data =
[[-44  48   7  42  -3 -27 -29]
 [ 58  72   5 -33 -76 -31  35]]
Which number is the maximum? 72
The bottom-right entry -> 35
The fourth entry in reading order: 42
The entry just left of 48 is -44
Which number is the entry just right of the smallest entry? -31
The entry directly above -76 -> -3
